In the data rows, zero lies at 4.5, halfway between 4 and 5.
Every row has a hidden score from 0 to 40. What is each row's score? 20 is about the middle. The score is a weighted sum of the row's numbers plus the product of two more (or one squared), each taken from its middle value.
vec![4, 4, 3, 3, 4, 3, 4, 2, 7, 5, 3, 5, 5, 3, 7, 8] -> 20
vec![9, 4, 6, 6, 5, 4, 5, 4, 2, 4, 4, 4, 7, 7, 6, 3] -> 30
vec![5, 5, 4, 3, 4, 3, 5, 7, 4, 5, 6, 5, 7, 4, 5, 5] -> 14
vec![9, 4, 8, 6, 3, 2, 4, 4, 4, 4, 4, 0, 5, 6, 4, 2] -> 12
vec![4, 4, 9, 5, 6, 5, 5, 4, 3, 3, 4, 5, 5, 4, 4, 4] -> 38
vec![4, 4, 4, 4, 4, 5, 4, 6, 5, 3, 4, 5, 6, 4, 3, 5] -> 28
vec![6, 2, 6, 6, 3, 3, 3, 2, 4, 4, 4, 2, 3, 5, 4, 4] -> 17
vec![4, 5, 4, 3, 5, 6, 4, 2, 5, 8, 2, 4, 4, 2, 4, 4] -> 23
vec![4, 5, 5, 6, 3, 5, 5, 5, 3, 2, 5, 6, 4, 6, 4, 5] -> 20
vec![3, 4, 4, 3, 5, 4, 3, 2, 7, 9, 4, 5, 4, 3, 3, 5] -> 21
vec![5, 4, 4, 4, 4, 4, 3, 4, 4, 4, 5, 6, 4, 6, 4, 3] -> 24
vec![4, 6, 3, 3, 4, 6, 5, 3, 6, 4, 4, 3, 6, 3, 4, 6] -> 35
vec![4, 5, 4, 3, 4, 4, 4, 8, 4, 4, 6, 4, 4, 2, 4, 5] -> 16
vec![8, 4, 8, 7, 4, 3, 3, 3, 5, 5, 3, 4, 3, 8, 3, 3] -> 16
vec![4, 8, 3, 3, 4, 7, 5, 4, 5, 6, 2, 5, 5, 3, 4, 2] -> 19
vec![3, 5, 4, 3, 4, 9, 6, 3, 5, 5, 4, 2, 5, 4, 3, 5] -> 30
vec![4, 8, 4, 5, 3, 4, 6, 6, 3, 3, 8, 4, 2, 5, 3, 5] -> 19
vec![6, 3, 4, 2, 5, 3, 4, 4, 5, 4, 4, 2, 7, 5, 6, 5] -> 22
vec![8, 3, 6, 5, 7, 3, 3, 4, 4, 4, 3, 5, 3, 6, 8, 4] -> 30
vec![3, 6, 4, 4, 3, 7, 9, 5, 4, 3, 5, 3, 6, 2, 3, 7] -> 31
vec![4, 7, 3, 3, 4, 7, 4, 3, 7, 8, 2, 4, 4, 4, 4, 3] -> 17
vec![7, 3, 7, 5, 4, 3, 5, 5, 3, 2, 4, 4, 4, 6, 6, 4] -> 18
vec![4, 7, 3, 4, 4, 6, 7, 5, 4, 4, 5, 3, 5, 1, 4, 3] -> 18
vec![3, 5, 4, 4, 6, 5, 5, 8, 1, 5, 9, 5, 6, 4, 3, 7] -> 23
vec![4, 4, 6, 9, 3, 4, 4, 4, 4, 4, 4, 5, 4, 4, 4, 4] -> 16
vec![5, 3, 4, 5, 4, 4, 4, 5, 4, 4, 5, 6, 4, 6, 4, 4] -> 17
vec![6, 3, 5, 5, 3, 4, 3, 0, 5, 4, 3, 3, 5, 7, 4, 4] -> 28
vec![9, 3, 7, 6, 5, 2, 4, 4, 3, 4, 5, 3, 5, 5, 5, 4] -> 18
vec![5, 4, 3, 4, 4, 3, 5, 5, 4, 4, 5, 5, 6, 5, 5, 4] -> 17
vec![6, 4, 7, 5, 4, 4, 4, 4, 4, 4, 5, 4, 5, 5, 6, 3] -> 24
vec![5, 3, 5, 4, 5, 4, 3, 4, 4, 4, 6, 5, 4, 4, 4, 5] -> 23
vec![4, 4, 5, 4, 4, 6, 5, 5, 4, 2, 4, 4, 6, 4, 4, 4] -> 23
vec![4, 5, 6, 3, 5, 7, 5, 5, 3, 5, 5, 5, 4, 3, 4, 4] -> 26
vec![5, 4, 4, 4, 8, 4, 4, 5, 3, 5, 5, 5, 8, 6, 2, 4] -> 33
vec![9, 3, 8, 5, 9, 3, 3, 4, 5, 5, 3, 2, 6, 6, 6, 2] -> 23
vec![5, 4, 4, 6, 4, 3, 4, 4, 4, 4, 4, 5, 4, 5, 5, 4] -> 17
vec![6, 4, 6, 8, 4, 3, 4, 4, 4, 4, 4, 4, 4, 4, 4, 3] -> 15
vec![6, 4, 8, 8, 3, 4, 4, 4, 4, 3, 5, 4, 3, 6, 4, 4] -> 16
vec![2, 4, 3, 4, 5, 4, 5, 5, 5, 4, 4, 5, 5, 4, 6, 8] -> 19
vec![5, 3, 5, 8, 3, 3, 3, 2, 5, 5, 3, 4, 4, 4, 4, 3] -> 18
vec![4, 4, 3, 4, 4, 4, 4, 6, 5, 4, 6, 5, 4, 5, 7, 6] -> 13
vec![3, 6, 4, 4, 5, 9, 8, 3, 5, 8, 4, 2, 7, 3, 3, 5] -> 29
vec![4, 4, 4, 5, 4, 4, 4, 4, 4, 5, 4, 6, 6, 4, 3, 5] -> 21
vec![4, 6, 4, 3, 4, 9, 6, 3, 5, 5, 3, 4, 5, 4, 4, 5] -> 24
vec![5, 3, 6, 8, 4, 3, 4, 4, 5, 5, 4, 5, 5, 6, 4, 4] -> 16
vec![5, 4, 5, 4, 5, 4, 5, 5, 3, 2, 5, 3, 4, 6, 5, 5] -> 20
vec![4, 5, 4, 4, 4, 4, 4, 3, 5, 5, 3, 5, 4, 4, 3, 3] -> 21
vec![5, 7, 4, 3, 3, 4, 5, 4, 3, 4, 7, 0, 5, 5, 3, 4] -> 27
vec![3, 4, 3, 3, 5, 3, 4, 6, 5, 3, 5, 6, 6, 4, 6, 6] -> 20
vec![4, 6, 5, 5, 3, 3, 6, 7, 2, 2, 9, 5, 5, 5, 4, 4] -> 17
vec![6, 4, 5, 4, 4, 4, 4, 5, 4, 4, 4, 4, 6, 3, 4, 3] -> 17
vec![5, 4, 4, 4, 3, 4, 4, 5, 4, 3, 4, 4, 4, 8, 5, 5] -> 14
vec![4, 9, 4, 4, 4, 5, 6, 6, 3, 4, 6, 3, 5, 6, 3, 2] -> 19
vec![5, 3, 5, 5, 4, 5, 3, 4, 5, 4, 4, 5, 7, 5, 5, 4] -> 22
vec![7, 3, 7, 6, 4, 4, 3, 3, 4, 5, 3, 4, 3, 9, 4, 3] -> 18
vec![2, 5, 4, 4, 5, 7, 6, 3, 5, 4, 3, 5, 3, 4, 3, 8] -> 28
vec![4, 5, 3, 4, 4, 3, 4, 7, 8, 4, 5, 4, 5, 4, 7, 5] -> 34
vec![7, 3, 7, 5, 6, 3, 3, 4, 4, 5, 4, 3, 5, 5, 4, 5] -> 20
vec![6, 3, 6, 9, 4, 4, 3, 3, 4, 4, 4, 5, 2, 7, 4, 4] -> 18
vec![2, 6, 5, 4, 5, 9, 9, 5, 3, 6, 5, 4, 6, 3, 3, 6] -> 22
vec![3, 5, 6, 4, 3, 5, 7, 6, 1, 1, 5, 3, 6, 7, 5, 6] -> 19
vec![3, 6, 3, 4, 5, 9, 8, 5, 3, 5, 5, 5, 5, 2, 4, 3] -> 24
vec![4, 3, 4, 5, 4, 3, 3, 4, 4, 4, 5, 5, 4, 5, 4, 4] -> 19
vec![3, 5, 4, 4, 2, 4, 5, 6, 6, 2, 8, 4, 4, 6, 8, 9] -> 26
vec![6, 4, 7, 3, 9, 3, 4, 4, 5, 9, 3, 0, 9, 5, 4, 4] -> 30
vec![3, 7, 3, 4, 4, 4, 6, 6, 2, 4, 7, 4, 4, 4, 3, 4] -> 17
vec![4, 5, 4, 3, 3, 8, 8, 2, 4, 4, 4, 1, 8, 3, 4, 5] -> 28
vec![5, 5, 5, 9, 3, 5, 5, 5, 2, 4, 5, 5, 3, 7, 3, 4] -> 14
vec![6, 3, 5, 8, 3, 4, 2, 2, 6, 4, 2, 4, 2, 6, 4, 4] -> 15
vec![5, 3, 5, 3, 8, 4, 3, 4, 4, 5, 4, 4, 3, 5, 4, 4] -> 24
vec![7, 4, 7, 5, 3, 5, 4, 4, 3, 4, 4, 4, 4, 4, 4, 4] -> 19
vec![6, 4, 5, 7, 3, 4, 3, 4, 5, 4, 3, 5, 2, 6, 3, 5] -> 15
vec![4, 7, 4, 3, 4, 5, 3, 7, 5, 4, 6, 4, 4, 3, 4, 2] -> 18
vec![4, 5, 4, 3, 4, 3, 4, 4, 4, 6, 6, 4, 3, 4, 4, 4] -> 15
vec![3, 4, 4, 4, 5, 4, 4, 5, 4, 5, 9, 8, 2, 4, 4, 5] -> 24
vec![5, 4, 4, 3, 4, 4, 3, 2, 6, 5, 3, 4, 8, 4, 4, 4] -> 27
vec![2, 8, 4, 4, 4, 8, 9, 4, 5, 4, 3, 5, 7, 3, 3, 5] -> 28
vec![4, 5, 5, 5, 5, 5, 6, 6, 4, 4, 5, 4, 6, 3, 3, 4] -> 23
vec![4, 7, 4, 5, 3, 5, 4, 4, 4, 4, 5, 4, 3, 5, 4, 4] -> 17
vec![3, 4, 4, 3, 4, 5, 4, 2, 5, 5, 1, 3, 4, 4, 4, 5] -> 20
vec![5, 3, 9, 6, 4, 4, 3, 3, 5, 4, 4, 4, 4, 4, 4, 2] -> 26
vec![4, 4, 5, 4, 4, 4, 4, 4, 4, 3, 5, 6, 3, 5, 5, 5] -> 25
vec![1, 8, 4, 5, 3, 9, 9, 5, 3, 3, 6, 4, 6, 3, 2, 8] -> 35
vec![4, 7, 3, 4, 3, 5, 4, 4, 5, 4, 5, 4, 3, 5, 4, 4] -> 19
vec![5, 4, 5, 7, 2, 4, 4, 3, 4, 3, 4, 4, 2, 7, 4, 5] -> 14
vec![4, 7, 3, 3, 3, 5, 8, 4, 6, 4, 4, 3, 9, 1, 4, 5] -> 34
vec![5, 2, 4, 5, 5, 4, 2, 4, 4, 4, 5, 4, 3, 4, 4, 5] -> 19
vec![3, 7, 5, 4, 5, 9, 9, 5, 3, 4, 5, 4, 5, 2, 4, 5] -> 23
vec![5, 4, 4, 3, 4, 2, 4, 5, 8, 4, 5, 4, 6, 5, 9, 5] -> 17
vec![5, 3, 6, 5, 4, 4, 4, 2, 5, 3, 3, 5, 2, 5, 5, 7] -> 22
vec![4, 3, 5, 4, 5, 4, 4, 3, 4, 6, 7, 5, 3, 5, 3, 4] -> 24
vec![5, 3, 4, 4, 6, 4, 3, 3, 5, 6, 9, 5, 3, 5, 4, 5] -> 27
vec![5, 4, 3, 3, 5, 3, 3, 3, 6, 7, 7, 5, 4, 2, 5, 5] -> 21
vec![4, 4, 4, 4, 5, 4, 2, 4, 4, 5, 6, 6, 3, 5, 4, 4] -> 24
vec![8, 3, 3, 3, 5, 3, 3, 6, 4, 5, 5, 4, 4, 6, 8, 4] -> 8
vec![3, 4, 3, 4, 6, 4, 4, 4, 6, 5, 4, 5, 6, 2, 4, 6] -> 29
vec![4, 4, 3, 4, 5, 3, 3, 6, 4, 3, 6, 8, 3, 5, 9, 6] -> 27
vec![4, 3, 3, 6, 3, 3, 2, 3, 6, 5, 2, 7, 3, 4, 5, 4] -> 17
vec![4, 4, 4, 5, 4, 4, 7, 7, 2, 1, 6, 7, 4, 6, 4, 5] -> 18
vec![7, 2, 3, 4, 3, 2, 0, 1, 7, 7, 1, 5, 4, 8, 5, 4] -> 14
vec![3, 5, 4, 4, 2, 4, 5, 5, 6, 3, 6, 3, 5, 4, 5, 8] -> 37
vec![5, 3, 4, 4, 5, 3, 2, 4, 5, 4, 5, 5, 4, 4, 5, 2] -> 22
vec![9, 3, 9, 5, 9, 4, 4, 4, 4, 4, 3, 4, 4, 9, 5, 5] -> 26
vec![5, 5, 3, 3, 5, 5, 3, 4, 7, 5, 0, 3, 5, 2, 4, 0] -> 16
vec![5, 3, 5, 4, 7, 4, 4, 4, 6, 9, 4, 4, 7, 5, 3, 4] -> 26
vec![4, 3, 3, 4, 4, 3, 3, 5, 4, 4, 5, 5, 3, 5, 7, 6] -> 13
vec![3, 5, 5, 7, 4, 5, 5, 6, 3, 4, 5, 4, 4, 3, 3, 1] -> 14
vec![6, 4, 5, 5, 3, 3, 5, 5, 2, 4, 7, 4, 6, 5, 5, 4] -> 19
vec![4, 3, 5, 8, 5, 4, 3, 4, 5, 5, 3, 5, 3, 4, 4, 4] -> 15
vec![3, 2, 2, 4, 5, 4, 3, 4, 8, 5, 6, 7, 2, 3, 5, 8] -> 32
vec![5, 4, 5, 4, 4, 3, 6, 7, 1, 3, 9, 5, 5, 5, 3, 5] -> 18
vec![3, 2, 1, 3, 3, 4, 2, 2, 9, 5, 3, 9, 4, 7, 9, 9] -> 19
vec![8, 3, 9, 6, 6, 3, 3, 3, 5, 4, 3, 2, 5, 5, 5, 2] -> 21
